In the data rows, 128 means zero.
Here are some points:
(136 94 255 181 96 121 124 127)
(157 95 201 134 149 103 125 93)
(88 88 168 180 103 163 147 174)
(157 193 68 66 114 110 106 111)
(133 169 67 101 117 128 116 128)
(130 118 120 134 141 135 137 125)
(91 84 80 160 172 152 164 153)
(81 71 94 158 174 159 170 145)
(115 100 216 167 80 136 103 148)
(163 163 72 67 158 94 131 93)
(157 97 220 141 128 102 109 86)
(137 122 129 127 152 134 140 117)
(138 117 143 135 159 119 143 118)
Here are 12 more points, each followed by its number:
(83 167 31 118 36 188 117 201) 0
(83 139 82 135 90 157 127 175) 1
(158 131 184 103 131 92 116 86) 2
(146 137 106 113 159 111 138 115) 3
(125 128 122 132 128 130 112 144) 4
(90 150 81 126 72 162 127 167) 5
(163 157 169 114 104 104 103 99) 6
(182 140 191 104 135 89 114 73) 7
(164 160 114 79 141 105 119 90) 8
(102 222 112 97 0 160 69 156) 9
(153 134 163 117 131 107 117 92) 10
(127 141 122 136 124 130 131 132) 11
Which three of these numbered points are nearest to each point below, looking only along the 3 directions in which the first points spread most? Their numbers follow each, nearest first.
(132 94 255 175 79 128 115 119) > 2 6 10
(143 121 86 107 186 109 157 111) > 3 8 11
(139 173 111 100 92 124 109 129) > 11 4 8
(164 49 255 155 204 71 136 65) > 7 2 10
(66 79 181 206 63 182 129 195) > 1 5 4
(67 175 25 136 63 177 116 197) > 0 5 1
(65 66 49 185 195 177 184 186) > 1 4 5
Now 12 new points, numbered from 0 again:
(86 153 54 120 95 170 118 173) 0
(117 141 119 131 92 137 107 140) 1
(169 145 173 95 141 88 99 86) 2
(152 201 76 79 100 113 100 119) 3
(120 116 119 129 156 127 126 129) 4
(54 169 31 130 37 188 120 207) 5
(148 127 113 121 143 117 111 121) 6
(134 108 161 136 143 125 126 121) 7
(131 117 123 120 147 126 140 143) 8
(131 117 90 112 171 119 157 110) 9
(152 168 119 92 101 114 109 115) 10
(174 198 225 95 24 97 58 102) 11
The same question for these:
(146 127 95 105 199 105 159 107) > 9 6 4
(171 175 216 103 40 103 55 96) > 11 2 10
(170 128 181 111 144 98 115 84) > 2 7 6
(101 158 13 98 143 147 139 160) > 0 9 3
(150 174 125 96 78 115 93 100) > 10 3 1
(90 131 155 157 53 176 110 178) > 1 0 8
(128 138 65 103 181 109 146 117) > 9 6 4
